Each path below is one point turned by a fixed rotation once a step. After each direction that follows a path, write how fast that rotation turns it, in degrees each step (0 if it stays still).
Each turn is a multiple of 5 degrees from 10 to 175, or 0.
Each row of a path follows its step; steps can be skipped.
Rotation 1:
step 2: [  2  -6  -5  17   1 -14 -18 -13  12  -5  -9   2  21  14 -20 -19 -13  -6
  23  10  -8   7  -7  -1  13 -25   6 -12  -2  -1   3   5  16  -1   7   4
   3  -4  15  10  11  10  -2  10 -18  -9  11  -5  21  -8   3   5  13 -13
  -4  -1 -11   2  12  -6 -16  -9  -2]
step 3: [ -1  -8   9 -14   7 -32  -6  17 -15   8   8  10  13  -1 -20   7  -4  11
  -1  -1   4 -12  -4 -16   1   2   8  -1   5   3 -25 -12   1  -3  -3  -7
  -6  20   1   0  30   9   4  -1 -10  12  -1   0   5  18 -17  -2 -12 -15
   5   5   5 -11  17   0   2   3  16]
step 4: [-21  -3   3 -15   1  18  10   2   2   5   4  -8  -7 -28   2 -12  16   2
 -10  -2  16   3   5  -2 -12  -3  13   7  -1  -5  -6   3  -5 -12 -28  14
  12   2   1  -5  10  20   3   5 -21 -18  -3 -23 -11   5   0   2 -12   8
  -1 -10  15   3  11  12   2 -17   8]
step 5: [-13  -4  -2  -4 -11  -6  10   0   2  13   1   9  -2   6   1   4   1  -2
  15  -7 -13  -2  -5  24  -4 -25   9  -6   5 -11  23  11  -1  24  16   5
  16  12  -7 -12  -3  -1   6  13 -22   4   6 -12  -8 -21  13  26  11  11
  -1   9   7  -8   1  13   8  -7  -3]
step 6: [  3  -6  11   0  15 -14   9  -3  -1 -19  -6 -19  -2  15   6 -11  10 -17
   0  15 -13 -19  -3 -11  25   0   5   1   9  11 -13   4  -8  12   7  -6
  13  30 -15  -6   7  -6 -11 -14  -4   3 -10  12   1   2   1   7  -5  -4
  -5  21   3 -12  -6   1  22  -3 -15]
step 7: [ -8 -11  12   8  16   1  -4   4  16 -17 -17 -21   8  18  -3 -10   5 -18
  -4   9  16   0 -12 -10  -3   2  -4  -7  -4  -2   4 -14  13 -15  -6   1
   5   2  -3   8   8  -3  -4   6 -16 -31 -17 -14   1  -7  -8   1   1   4
 -11  -4 -15  -2  -2  -1 -33   2  15]
step 8: [ 15  -2   6 -10  -9  -6  -7  10 -19  11  -5  16  -5  11  -7  19  -9  -3
   8   1   9   4  -2  -8 -23   8   6  13  -4  -4  10   3  15   0   8   9
  -1  28  -5  -3  -2  -1  11  22   6  -3  12  -3 -11  10 -13  14   4 -10
 -10  11  -3 -13  19  13 -19   3  23]
step 9: [  7   1   9 -13  -1  16 -12 -19  -5 -13 -16   9  -2 -17  -7 -20  21  -5
  -5  20  -7   7  11   1  -7   3  13   9 -14   7 -22  15 -21   3  -8  21
  -5  15  -8  -7  -5   6 -15   3   8  13   8 -14  -4   7   5   6   4  -3
   4   1  22  -8   6   9   6  -6   4]
step 10: [ -1   0 -11  10  12 -28 -18  -3   3  -2 -12  10   5   5  12 -10  15  -4
 -11   8  -1  -8  -9  28 -10 -17   0 -10  -8   1   4  14  -8   0  -2  -9
  -1 -10  -7 -19   9   4  -1   7 -19   7  -6 -18  -2 -32   2   2   9  12
  12 -14   1  -3 -15   1  -6  11   5]
step 11: [  9 -10   4  -6  12 -17   3   6 -14  -8   4 -10   4   4  27  12   0   3
   1  -8  11   4  11   3   2   8   5  14  16   7   1  19  -1  -4  16 -22
   3  29  -7 -28   5   1  18  -4   3  -8 -16   3  -2  -2 -17  -6 -15   4
   6  10 -10  -3   5  -3   1  13 -17]
step 12: [-10 -17  20 -11   0  18   7  -6  23 -25  -4   0 -12   0  10 -22   3   6
  -4  -8   6  20  10   5  -1   2  -7   6  -2  13   4   3  17 -18  10  14
  20   7   2   5 -14  -5 -12   4   8  -9 -21  -5  14  14   1   1   6  13
  -4  -6  -1 -11  16  -3 -14   7  -3]
Directions:
[ 0 -1  1  1 -5 -3  4 -2 -4 -2  3 -1 -1  3  0  3  0 -2  1  1 -3  1  2  1
 -1  0 -3  1  4  2  5 -1 -4  5  2 -2 -4  3  2 -3  4  1 -2  5  1  5  2 -1
  4  2 -8  0 -2  1  0  2 -2  6  1  1  2  0  4] : 135
[-1  0  1  1  0 -1 -5 -1 -3  3  0 -5  2  2  0 -3  3  5  0  4 -2 -4 -7  2
  0  1 -4 -5 -3  3  0 -1 -3 -4  3 -3 -2  0 -2  3  1  5 -2 -1 -3  5 -5  2
  1  0 -2 -3  1 -3  3  4  1 -1 -5  1  0 -4  0] : 100
[ 2  2 -7  3  1 -2  2 -1  0 -2 -3 -3  2  3  2 -1 -3  2 -6  5 -4 -2  2  1
 -1 -2  0 -1  3  1 -3  1 -5  4  3  2 -1 -2 -1  0 -3  0  2 -2  0 -3  3 -4
  1 -5  2 -3  5  1  1  1 -1 -2  5 -2  6 -4  2] : 85
[-2 -1  0 -4  0  4 -1 -4 -3 -3  5  2 -1 -2 -2  1  3 -3  6  1 -2 -5  3  2
 -3  2 -2  1 -3  3  5 -1 -2 -2 -2 -1  1 -3  2  2  1  3  1 -3  3 -1  1  3
 -2 -7  3  5  3  1  1  1  5 -3  4  0  2  1  3] : 85
